In the rows, 128 means zero.
One turn sends every row of this set to another row. A few are shown first. Where does it send the rows asked after them?
Fom: [115 104 129 106 110 135 135 156 113 108 100 150 159]
Valid: [121  83 142 149  90 116 143 123 108 129 128 109 132]
Kenu: [108  78 123 142  99 132 111 139 120 120 105 108 127]
fak: [131  75 119 122 110 100 148 118 157 115 137 146 154]
pomu: [129  97 143 123  99 100 139 140 100  92 122 146 168]
minez: [107  94 119 102 106 139 132 144 107 110 112 155 170]
fek: [126  84 116 122 111  91 151 121 147 117 138 151 159]
ripor: [115  75 124 121 111 101 138 124 163 116 141 137 146]
Zilog: [103  83 129 118 117  95 133 138 158 130 135 138 146]
rudep: [123  72 126 132  93 137 118 137 121 127 108 117 117]
Zasa: [116  70 121 121 112  98 143 123 161 120 135 137 149]
Luvo: [148  72 115 131  89 134 133 127 109 129 103 132 130]
vezep: [125  71 116 121 112  98 150 120 156 121 133 143 155]
Teve: [125 108 147 122  98 105 142 129 119  96 126 149 174]
rezis: [116  72 119 151 104 145 133 127 117 134  97 126 135]
zede: [ 86  97 141 114 102 122 117 144 111 100 123 137 157]
Ves: [127 109 144 118 102 110 141 139 102  95 108 149 165]
fumi: [113  75 135 161  99 126 129 119 115 124 105 117 131]
Sova: [ 98 107 151 118 105 116 123 153 115  97 110 134 151]
pek: [112 101 121  99 111 137 136 146 114 112 110 151 169]
dagil: [ 90 104 148 115 105 123 124 148 138 103 125 135 159]
nilo: [132  94 132 161  93 112 122 116 107 115 119 131 137]
pusok: [141  80 105 143  94 127 155 121 118 129  94 138 145]
dukor: [ 90 104 146 110 108 119 121 145 120 101 123 130 155]
geso: [127  86 128 122 111  82 148 123 145 125 135 148 158]
geku: [139  84 128 152  91 108 127 119 103 109 109 118 139]
zonet: [141  79 102 134 100 142 132 132 108 126  94 132 144]
gose: [141  81 120 138  94 133 158 126 102 139 117 128 145]
kefa: [118  69 113 115 115 106 146 127 161 126 132 141 152]
fafof: [117  99 138 116  96 108 136 127  96  95 124 149 172]
mufi: [123 108 141 115 101 106 139 129 103  95 121 146 171]
loke: [104  83 123 123 114  95 138 130 158 118 142 138 149]
Rido: [ 93  93 145 117 104 117 119 160 119  99 120 131 152]
Zona: [121  89 119 105 110 135 138 160 110 111 107 153 167]
Gofe: [113  80 106 113 119 110 146 134 158 126 133 151 153]
Vita: [111  78 124 134  98 146 140 141 117 144 119 114 130]
geliz: [120  73 113 114 115 114 144 129 163 123 134 146 152]
Deba: [138  77 136 142  85 114 124 121 110 118 114 118 124]
monu: [140  90 105 145 103 144 131 129 109 132 104 146 142]
rud: [134  75 122 157  97 129 141 113 106 127 100 131 143]
Fufu: [122  81 111 109 118 108 147 136 151 138 125 153 158]
Bel: [106  89 121 150 102 139 109 138 123 127 112 126 126]
Kiz: [120  83 133 158  89 101 139 115 122 114 108 114 133]
Vavok: [103  76 114 142  99 137 133 138 136 132  98 117 127]
bib: [120 102 124 104 109 137 144 148 128 113 113 158 174]

Fom -> Sova
zede -> fafof
And these:
vezep -> kefa
Kiz -> pusok
Deba -> Luvo
Bel -> nilo
gose -> Vita
Zona -> Rido
ripor -> fak
fumi -> rud
zonet -> Kenu
pek -> dukor
bib -> dagil
fek -> Gofe
geso -> Fufu

One turn sends every row of this set to another row. A few are shown first. Where does it send the rows asked after them?
tunuv: [117 134 102 127 146 145 131 128 117 127 120 155 144 129 143]
kemor: [131  93 142 132 126 129 127 126 128 132 140 108 101 139 145]
lifup: [110 114 148 132 110 146 166 121 126 109 117 117  96 139 122]
Rori: [127 107 143 112 142 139 145 128 120 154 134 152 122 143 130]
zuf: [124 118 127 124 128 130 144 125 109 156 119 143 112 139  89]
dobi: [115 144 121 126 131 133 156 104 120 102 119 107 118 105 147]
pugem: [115 125 100 141 148 125 119 132 131 104 125 116 109 129 147]
dume: [118 140  98 134 113 125 133 124 110 142 115 142 145 120 111]
luro: [134 119 137 132 117 129 136 114 130 141 114 117  87 120  95]
furis: [114 128  93 131 146 138 131 142 112 131 127 148 139 140 141]
bofa: [110 109 147 128 116 142 165 108 127 103 121 119  96 146 128]
zus: [106 132 106 138 150 129 119 128 124 100 137 117 113 131 145]
kal: [112 111 148 124 125 150 166 111 130 105 122 130  96 138 128]
sigop: [119 131 101 139 150 130 111 131 134 113 130 125 108 126 147]
katu: [110 114 143 115 127 144 171 117 106 134 126 148 123 142 115]
bop: [117 114 146 114 126 140 162 117 117 142 122 155 124 143 110]
zogog: [113 130 107 146 104 111 124 117 128 110 113 114 127 112 117]
sumit: [128 113 133 119 132 131 138 123 120 161 120 152 114 141 100]
vosun: [115 150 107 120 137 147 165 116 104 129 116 142 136 119 136]
bitun: [130 101 134 118 146 134 137 134 107 155 140 140 121 141 131]
Kif: [127  97 145 131 123 137 136 139 130 130 137 107 102 137 145]
pitu: [111 146 125 126 127 138 154 101 123 103 130 118 124 105 150]
zef: [107 152 121 127 129 132 148 101 117 102 128 105 120 108 135]
Bamoz: [123 139 101 133 126 133 122 124 116 142 113 150 150 121 119]
gumep: [131  90 141 134 127 132 122 134 132 133 139 121 104 136 142]
Gikat: [107 136 110 144 112 114 114 115 125 111 126 109 128 119 114]
koli: [119 152 108 122 134 146 149 113 112 129 112 150 145 118 130]
saf: [129 115 133 137 115 131 136 130 126 138 112 106  82 129 103]
dagu: [134 120 130 135 118 124 136 111 129 137 114 110  82 132 101]
dipif: [110 136 105 145 106 117 121 112 134 110 116 126 127 115 108]

sumit -> koli
zogog -> bofa
And these:
vosun -> bitun
dipif -> kal
zus -> saf

